(in the rows, 128 means zero)
A single turn carries every row of the set below to another of its rows. Some are shown first; where does it send the rows asked next?
Sazi: [152 120 142 135 127 138 108 134 146 105 130 131 113 125]
Lekat: [139 124 136 111 139 144  95  96 175 135 140 110 165 121]
Bemo: [149 139 150  97 115 152 117 111 148 109 150 120 124 146]
roz: [147 129 147 129 152 154 124  79 156 119 125 124 135  96]
suni: [145 133 146 138 124 144 109 139 146 112 125 130 113 122]
mam: [142 134 145 120 150 165 121  83 155 110 120 127 139  91]
buko: [149 132 153 122 151 154 119  81 151 108 118 121 134  95]
Gada: [141 129 156 107 142 145 100  93 180 130 135 101 161 123]
nenam: [146 124 145 138 125 133 110 136 150 112 135 128 115 123]
buzar: [112 119 152 124 164 173 111 113 148 140 131  92 121 126]
Mus: [137 145 139  96 112 163 111 110 156 112 145 125 129 142]
bufik: [146 141 141 101 119 152 101 116 151 106 148 118 127 152]
Mifa: [147 132 142 115 150 159 124  87 155 105 118 121 136  93]
dad: [120 105 127 118 138 154 123 119 151 120 128  99 153 154]
bos: [146 130 144 114 146 149 122  78 156 109 122 129 143  96]
kuzak: [114 119 160 129 160 174 102 113 136 139 128  97 122 126]
kirut: [140 127 141 105 153 148  95  96 175 124 143 111 164 112]
zumu: [112 119 139 114 141 163 133 117 155 133 125  93 151 150]
gokid: [138 119 144 105 135 147 100  89 182 123 136 114 162 113]
kemab: [109 115 129 120 128 158 122 116 152 132 117  91 148 143]
dak: [114 122 163 130 162 165 106 117 144 137 123  95 119 130]
Raku: [112 118 155 131 166 167 110 124 145 122 127  91 118 123]
kibid: [115 109 155 131 166 170 108 118 143 133 128 101 119 122]
Vulu: [147 127 149 131 124 143 102 134 140 108 121 135 117 122]
Vak: [113 116 130 113 126 156 133 114 156 121 127  87 149 144]
Gapaf: [143 140 150  87 122 158 107 114 147 111 149 120 135 146]
minot: [146 129 148 135 119 140 104 141 146 108 130 124 118 129]

kuzak turns into nenam
buzar turns into minot
And these:
kibid turns into suni
Gada turns into dad
kemab turns into Bemo
bufik turns into gokid
Vak turns into Gapaf
Sazi turns into mam
Vulu turns into roz

A single turn carries every row of the set below to another of its rows. Some are shown first; where does it send the rows asked next?
bipe: [117 113 138 120 143 116 167 138 122 121 123 123 138 104]
Dek: [134 106 154 135 139 127  95 131 129 143 110 116 144 117]
ruro: [118 114 141 132 144 131 107 141 123 117 151 119 143 147]
gefop: [133 126 166 143 146 137 109 128 124 142 134 113 119 121]
pulop: [148 132 123 130 129 142 131 133 164 137 113 136 137 128]
rovi: [113 119 112 140 144 140 121 131 145 144 140 103 120 143]
semig: [117 131 130 117 131 127 124 148  98 130 135 135 135 153]
pef: [154 120 152 131 129 124 142 134 152 144 119 104 138 134]
pom: [108 130 126 115 114 144 116 107 122 130 131 100 155 117]
tifim: [ 96 130 134 144 145 127 119 138 131 102 110 109 128 122]
Bugi: [120 132 108 113 142 144 117 111 160 130 123 125 135 122]
zam: [154 128 141 137 124 128 106 139 134 128 135 114 122 103]
luz: [126 133 125 138 125 148 134 124 112 169 119 119 131 126]
liso: [131 115 153 137 123 129 160 113 123 143 122 108 141 109]
Relur: [118 111 128 110 128 133 152 158 116 113 111 133 128 136]
mag: [135 124 165 112 140 148 132 110 115 145 133 130 136 132]
Lakoz: [118 115 133 107 135 136 122 136 123  94 120 113 113 105]
divoz: [111 127 118 123 124 123 131 118 136 140 149 116 112 104]
veg: [163 121 134 117 129 139 151 110 127 125 118 122 129 126]
bem: [101 140 126 127 117 122 132 122 130 129 103 139 147 144]
Deda: [130 134 155 106 149 138 134 156 125 136  96 131 141 114]
Buro: [129 145 141 126 134 119 139 158 138 136  97 112 114 135]
sutal: [135 153 145 115 123 129 127 140 130 118  95 140 131 131]
Fuvi: [106 110 127 106 128 116 134 140 113 130 115 122 164 131]
Lup: [124 153 118 108 143 129 143 110 105 126 118 118 129 132]
fesoz: [ 93 122 129 118 132 124 122 138 134 121 119 118 128  88]
Metif: [118  99 118 128 155 122 105 123 141 119 132 119 135 124]

mag turns into divoz
Relur turns into pef
Fuvi turns into veg
And these:
semig turns into liso
Deda turns into zam
gefop turns into fesoz
Lakoz turns into Buro
bipe turns into pulop
luz turns into pom

